Each row is where one point has got to under a steady rotation. How many ticks took it there?
The counts run from 0 to 178.
[ 1.28  1.27 -1.67  1.05  0.79  0.15 -0.24 -1.51 -1.42  1.85 -2.57  2.44
 -1.74 -0.96 -1.37 -1.57  1.20  0.82  2.04  4.43 -2.83 -2.48  2.99 -1.31
  2.88 -2.29 -0.91 -0.28  1.15  2.05 -1.52  0.68 -2.39  0.60 -1.05 -1.57
 -2.39] => 60
[-1.18  1.82 -0.22  1.68 -0.45 -0.64 -0.96 -1.35  0.10 -0.42  1.78  2.65
 -0.95  0.84 -2.69  3.43 -1.77 -0.89  2.04 -0.84  4.53  2.10 -1.90 -0.53
 -0.86 -0.18 -1.30 -0.96  2.55  2.32 -0.39 -1.39 -0.17 -3.41 -1.32  2.90
 -4.09] => 117
[-4.50  0.65 -2.35 -1.73 -0.41  2.31 -0.84 -2.31 -2.63 -0.78 -0.19 -0.78
  1.34 -2.52 -0.92 -0.79 -2.43  3.54  0.49 -0.42 -3.21  1.12 -1.59 -0.83
  1.68  1.49 -3.31 -0.07 -0.96  2.15 -1.84  0.17 -0.28 -2.22  1.79 -1.35
 -0.10] => 176
[ 0.65  2.06  1.75 -2.45 -0.72 -0.39 -1.49  1.02 -2.45 -1.98  1.70 -0.26
 -0.86 -2.08  2.57 -1.61  4.08 -0.95 -2.33 -0.20  1.20 -2.90  1.27  1.22
 -0.33  3.74 -1.89 -3.52 -1.40 -1.29 -0.61  0.50  0.49  0.88 -1.87 -1.21
  0.90] => 101
[ 2.76 -2.54  3.93  1.15  0.23  0.40 -0.21  1.58  1.90  1.55 -2.85 -0.03
  0.44 -1.43  4.55  1.22  1.11  0.81 -1.74 -0.27  1.60 -0.78  0.58  0.57
 -1.05  1.31 -0.72 -0.50  1.25 -5.45 -1.60  0.21  0.49  0.30 -0.02  2.04
  0.53] => 24
[ 2.54 -2.00  2.89  2.45  0.09 -0.41  0.27  1.78  0.45  2.11 -2.96 -0.64
  0.39 -1.95  3.45  1.32  1.96  1.50 -2.24 -1.25  2.72 -0.01 -0.32 -0.88
 -2.15  2.68 -0.45  0.73  2.19 -4.17 -0.43 -0.97  0.28 -0.85  0.27  1.98
 -0.75] => 25
[-0.12  0.55  1.03 -0.75 -0.18  0.33 -2.13 -2.52  2.85 -1.11  1.94  4.50
 -0.81  1.29 -1.78  4.32 -4.00 -1.82  3.21  0.08  2.52  1.04 -0.84  2.11
  0.81 -2.05 -1.34 -2.05  1.23  1.07 -0.97  1.15 -0.85 -0.98 -0.98  1.98
 -0.92] => 119
[-0.75 -1.39 -1.00  1.39 -1.72 -0.22  2.40  0.64 -1.42  1.50  0.03 -5.91
 -0.72  1.67 -1.65  1.39 -2.37 -0.82 -2.46 -0.56 -0.68  3.05 -2.86  0.14
 -1.28  0.67  3.38  2.08 -1.23  0.65  1.86 -1.03  1.83  2.83  0.57  0.72
  1.35] => 84
[-0.46 -0.39 -2.09  4.29  0.98 -2.52  2.33  1.38 -0.45  1.50  1.33 -0.83
  0.82 -0.27 -1.28 -0.95  3.57  1.26  0.97  1.86 -1.09 -2.37 -1.66 -1.13
  0.15  1.65  2.81 -0.09 -0.63 -3.45 -0.39 -0.58 -1.47 -0.13  0.67  4.58
  1.23] => 13
[-3.92  0.19 -0.10 -2.16 -0.42  1.09 -1.93 -0.79 -1.32 -0.38  2.25  2.47
  3.16  0.78  0.01 -1.62  0.67  0.42  2.21  2.07 -0.86 -0.65  0.05 -0.19
  1.56 -1.30 -2.54 -0.42  0.00 -0.60  2.90 -0.49 -0.80  1.32 -2.31 -4.67
  2.90] => 49
[-0.74 -0.47 -1.14  1.60  0.97  1.93  3.18 -0.56  1.63  0.87 -3.86 -0.73
 -2.91 -0.20  0.37  3.23 -0.83 -1.75  0.76 -0.49 -1.42  0.79  1.58  1.32
 -0.58 -4.29  1.73 -0.10 -0.36  4.20 -2.63  0.36  1.45 -0.68  0.68  2.73
 -1.50] => 73
[ 0.12  0.07  3.58 -0.75 -2.16  3.06 -0.29 -0.58  2.72 -1.75  1.59 -0.09
  2.31  1.39  2.93  0.08 -1.71  1.60 -1.26 -3.24  2.37  1.91 -0.55  2.09
 -1.72 -0.70 -1.95  2.28  0.48 -1.18  1.24 -1.34  1.81 -1.43  0.68 -2.87
  2.68] => 37
[ 1.16  3.41 -0.05  0.85 -0.70  0.93 -1.02 -1.09  0.49 -1.21  2.62  1.69
 -2.20 -0.41 -1.07  0.95  1.07  0.63  0.89 -0.01  4.11 -0.65 -0.60  0.25
 -0.38 -0.77 -2.09 -2.62  0.92  2.62 -3.01 -0.50 -0.15 -3.82 -1.77  2.79
 -4.71] => 111
[-0.43 -1.77  0.34 -0.47  2.44 -1.53 -2.02 -0.82  1.61 -1.96 -1.78  4.33
  1.00  0.35 -0.82 -1.12 -0.60 -2.08  1.22 -1.96 -3.58  0.34  0.23  1.25
  1.51  2.07  1.43  1.32 -0.84  0.17  2.08  0.48 -1.43  0.80  2.36 -1.03
  5.97] => 133
[-0.93 -0.17  3.36  0.29 -0.42 -0.64  4.24  1.79  2.53 -0.75 -3.27 -2.40
 -1.90  1.64  1.49  2.18 -2.62 -2.37 -1.49 -0.65  0.87  1.48  0.72  1.60
 -0.13 -2.66  2.57  2.21  1.39  0.56 -0.62 -0.82  2.05  2.09  1.39  0.90
  0.84] => 76
[-2.80 -0.92 -0.76 -0.30  2.06 -3.03  2.05  2.42  0.84 -0.12  0.96  0.90
  1.29  0.35  1.00 -0.65  2.39 -1.59  1.15  1.93 -2.09 -2.12 -0.42 -0.20
  1.49  2.16  2.22 -1.15  0.05 -4.60 -0.08 -0.11 -0.98  1.82  0.02  3.31
  3.95] => 11
[-2.30  0.14 -2.75 -1.35 -1.02  2.17 -2.13 -1.93 -1.67  0.83  2.99  0.92
  1.99  0.92 -1.61 -2.36 -1.52  2.68  1.06  2.38 -2.11  1.65 -2.38 -1.74
  1.16 -1.37 -2.63  0.22  0.46  1.65  1.11 -0.69 -0.01  0.44 -2.94 -3.30
 -0.26] => 47
[-4.36  0.88 -1.86 -2.92  2.02 -1.99  1.92  0.70  0.75 -2.20  2.17  1.15
  2.16  1.24  0.73 -1.25 -0.80 -2.45  2.31  0.00 -3.91 -1.14  0.79  1.63
  1.50  1.65  1.84  0.02 -0.47 -1.07 -0.13  1.08 -0.49  0.44  0.40  1.99
  4.03] => 4
[ 1.59  2.71  0.65 -0.64 -0.79  1.21 -1.65 -1.85  2.15 -1.07  2.79  2.16
 -2.08 -0.37 -0.47  1.67 -0.62  0.31  1.41  0.68  3.55 -0.53 -0.15  1.56
  0.78 -1.31 -2.61 -3.61  0.51  1.47 -3.30  0.54  0.26 -1.89 -2.13  2.20
 -3.68] => 112
[-2.32 -2.25 -2.12  0.29 -0.04  2.34  2.02 -0.69  1.14  0.82 -1.74 -3.02
 -1.00  0.96  0.04  4.33 -2.26 -3.01  0.66 -0.70 -1.57  2.52 -0.53  1.73
 -1.47 -3.06  2.07 -0.43 -2.54  2.49 -0.95  0.77  2.50  1.30  0.23  1.77
  1.82] => 80
[-3.11  0.68  1.43 -1.51 -1.95  2.74 -0.83 -1.22  0.52 -1.73  3.32  1.56
  3.27  1.48  0.52 -0.74 -0.61  1.01  1.11 -1.16  0.77  1.26 -0.65  1.95
 -0.57 -1.54 -2.38  0.74 -0.48 -0.52  3.24 -1.11  0.50 -0.54 -0.58 -3.95
  4.16] => 43
[-2.70  0.67 -4.24 -2.30  1.93 -1.09  0.81 -1.03  0.39 -0.79  2.24  0.24
  0.80  1.05 -0.67 -2.13 -4.28 -0.69  1.43  0.29 -4.42  0.66 -0.21  0.19
  2.19  1.27  2.16  0.77 -0.29  0.92 -2.11  0.60  0.13 -0.95 -0.29  2.85
  0.20] => 2
[ 0.64  4.17  1.14  1.31 -0.45 -0.54  0.18  0.03 -1.01 -1.58  2.34  0.91
 -1.48 -0.58 -0.94  0.39  2.70  0.58  0.25 -0.72  4.91 -1.16 -0.80 -0.08
 -1.14  1.08 -1.39 -1.29  1.42  1.53 -1.83 -1.50 -0.36 -3.99 -1.66  2.31
 -4.73] => 110
[-0.17  0.58  3.31 -1.06 -0.39 -0.58 -1.70 -1.51  2.77 -2.02  1.01  4.07
 -0.54  1.39 -1.11  3.61 -4.42 -2.64  2.39 -0.01  3.26  0.92 -0.80  2.44
  1.45 -1.23 -1.20 -0.65  2.80 -0.15  0.62  0.66 -1.07  0.28  0.26  1.13
  0.31] => 120
[-0.47  0.57  0.37  0.15 -2.01  2.64 -0.44 -1.04 -0.22 -0.16  2.39 -1.53
  2.12  2.07  0.32 -1.32 -2.31  3.84 -2.32 -1.92  1.36  3.69 -2.76 -0.92
 -1.27 -0.21 -1.71  3.08  1.20  0.31  1.08 -2.40  2.42 -1.99 -0.90 -2.19
 -0.22] => 39
[ 2.26 -2.37 -1.95 -2.05  4.28 -0.15 -0.49  1.98  2.39 -0.24 -0.77  1.00
  0.08  0.46  3.01 -3.26  3.47 -0.98 -0.35 -0.37 -3.01 -0.58  1.13 -0.90
  2.45 -1.89  1.76 -0.96 -2.31 -1.72 -1.62 -0.35  2.24  0.31 -1.87  0.69
  0.88] => 145
[-0.65 -2.39 -3.51  0.11  2.71 -0.76 -3.15 -2.32  0.33  0.73 -1.95  3.79
  0.34  0.25 -2.69  0.02 -2.70 -1.44  1.09 -0.84 -3.80  2.01 -2.28 -1.17
  0.43  2.41  0.90  0.61  0.72  2.46  0.95  0.52 -0.68 -0.30  0.19  0.52
  1.95] => 131
[ 3.11 -2.12 -0.44  1.70 -0.03  3.50 -1.74 -1.27  1.85  2.32 -2.36  0.16
  0.27 -2.12  3.07  2.20  0.24  1.62 -0.48 -2.17  0.71  0.56 -0.29  0.20
 -2.49 -0.47 -2.16 -1.05 -1.33 -0.90 -2.64  1.49  1.41 -3.36 -0.03  1.82
 -1.24] => 28
[ 0.12 -0.86  3.94 -2.53 -1.46 -0.24 -1.22  1.28 -1.86  0.71  0.02 -4.16
  3.44  0.17  0.86  1.65 -3.58  1.75  0.60 -0.67  2.35  1.47  1.52  2.20
 -0.90 -0.43 -2.27  0.84  2.42 -2.90  0.12  0.72 -1.53 -0.32  1.59 -2.10
  1.20] => 166
[ 2.99  1.10 -1.89 -2.10 -0.58  0.88 -2.55 -1.17 -3.10  0.45  2.59 -1.62
 -1.55 -2.64  0.80 -2.77  1.32  0.63 -2.53  1.44 -1.30 -1.22 -0.55  0.64
  0.60  2.74 -1.27 -3.08 -2.83 -0.05 -2.27  1.97  0.39  1.42 -1.76 -0.74
 -0.55] => 99
[-0.66 -0.78  0.98  1.09 -1.63 -0.74  2.98  1.22  0.06 -0.13 -0.29 -4.71
 -0.42  2.06 -0.77  1.92 -2.54 -1.66 -2.19 -0.47  0.09  2.35 -1.58  1.51
 -1.39 -0.65  3.51  2.12 -0.66 -0.33  1.98 -0.63  1.88  3.59  1.82 -0.02
  2.83] => 83
[ 0.05  1.08 -1.51  2.91  1.58  0.15  1.90 -0.98  0.35  1.52 -4.97  1.19
 -2.93 -0.86 -0.94  0.78  1.11 -0.08  1.33  2.08 -1.35 -1.63  3.40 -0.60
  0.89 -3.03  0.18  0.43  0.98  4.03 -2.96 -0.05 -0.98 -1.52 -0.12  0.83
 -3.63] => 66
[ 2.96 -2.17 -3.44 -0.41  3.79  0.60 -0.49  0.97  2.07  0.56 -0.71  0.75
 -0.78  0.40  1.00 -3.84  2.40  0.46 -1.19  0.41 -3.60 -0.20  0.03 -1.87
  2.60 -1.56  1.86 -0.25 -2.36 -0.60 -2.12 -0.33  1.80 -0.01 -1.67  0.70
 -0.22] => 144
[ 1.19 -1.39 -3.35  3.91  0.80 -1.50  1.41  0.34  0.10  2.20  1.27 -0.41
  0.03 -0.39 -1.49 -0.67  2.27  1.86  0.90  2.99 -1.78 -1.79 -1.62 -1.27
  0.57  0.65  2.17 -0.81 -1.42 -3.06 -2.28  0.41 -1.36  0.00  0.37  4.91
  0.52] => 14
[ 0.98 -1.28  1.09  0.86  1.58 -1.52  1.30  3.86  0.25  1.08  0.40 -3.17
  2.56  1.44  1.70  0.44  3.64  0.14  0.27 -0.87  3.65 -0.32  1.53 -0.96
 -1.85 -2.86  1.59  0.12  0.53 -3.66  0.44 -1.78  0.99 -2.16 -1.67  0.86
 -1.45] => 154
[ 4.19 -1.56 -2.63  1.01  2.22  0.85  0.33  1.18  2.12  1.84  0.67 -1.56
 -0.12  1.31  0.79 -1.88  2.78  1.17  0.34  0.51 -0.15 -0.72  0.46 -1.15
  0.92 -4.08  2.22 -0.57 -2.15 -1.86 -2.54 -0.50  1.49 -1.45 -2.57  1.89
 -2.26] => 150
[-0.50  0.17 -4.49  0.93  1.69 -1.51  1.96 -0.12  0.72  0.33  3.25 -0.36
  0.04  0.95 -2.02 -2.60 -1.17  1.37  0.84  2.72 -4.54 -0.85 -1.85 -0.64
  2.58  0.67  2.96  0.25 -0.58 -1.42 -2.07  0.44 -0.65  0.17  0.16  4.18
  0.85] => 8
[-0.02 -2.14 -1.44 -1.52  4.40 -0.47 -1.07  0.66  1.96 -1.11 -2.01  2.92
  0.55  0.07  1.51 -2.73  2.63 -1.82 -0.04 -1.36 -4.22 -0.87  0.52 -0.20
  2.08  1.03  1.39  0.04 -2.29 -0.44  0.62  0.25  0.77  0.19  0.16 -0.54
  4.11] => 139
[-1.82  0.14  1.74 -2.17 -0.91  2.38 -1.86 -1.75 -1.41 -0.49  0.11 -1.98
  2.74 -1.82  0.53  1.45 -3.77  2.14  1.80 -0.99 -1.07  0.59  1.37  3.01
  0.34 -0.31 -3.62 -0.77 -1.03  0.29 -1.16  2.15 -1.48 -1.58  2.68 -2.36
  2.94] => 171
[ 3.55  3.54 -0.96 -0.53 -0.73  1.22 -1.59 -1.45 -1.11 -0.84  3.14  0.13
 -2.91 -1.98  0.17 -1.85  1.63  1.36 -1.31  0.60  1.16 -2.06  0.04  0.45
  0.55  1.09 -2.33 -3.14 -1.37  0.83 -3.63  0.53  0.13 -1.59 -2.09  0.90
 -3.63] => 105
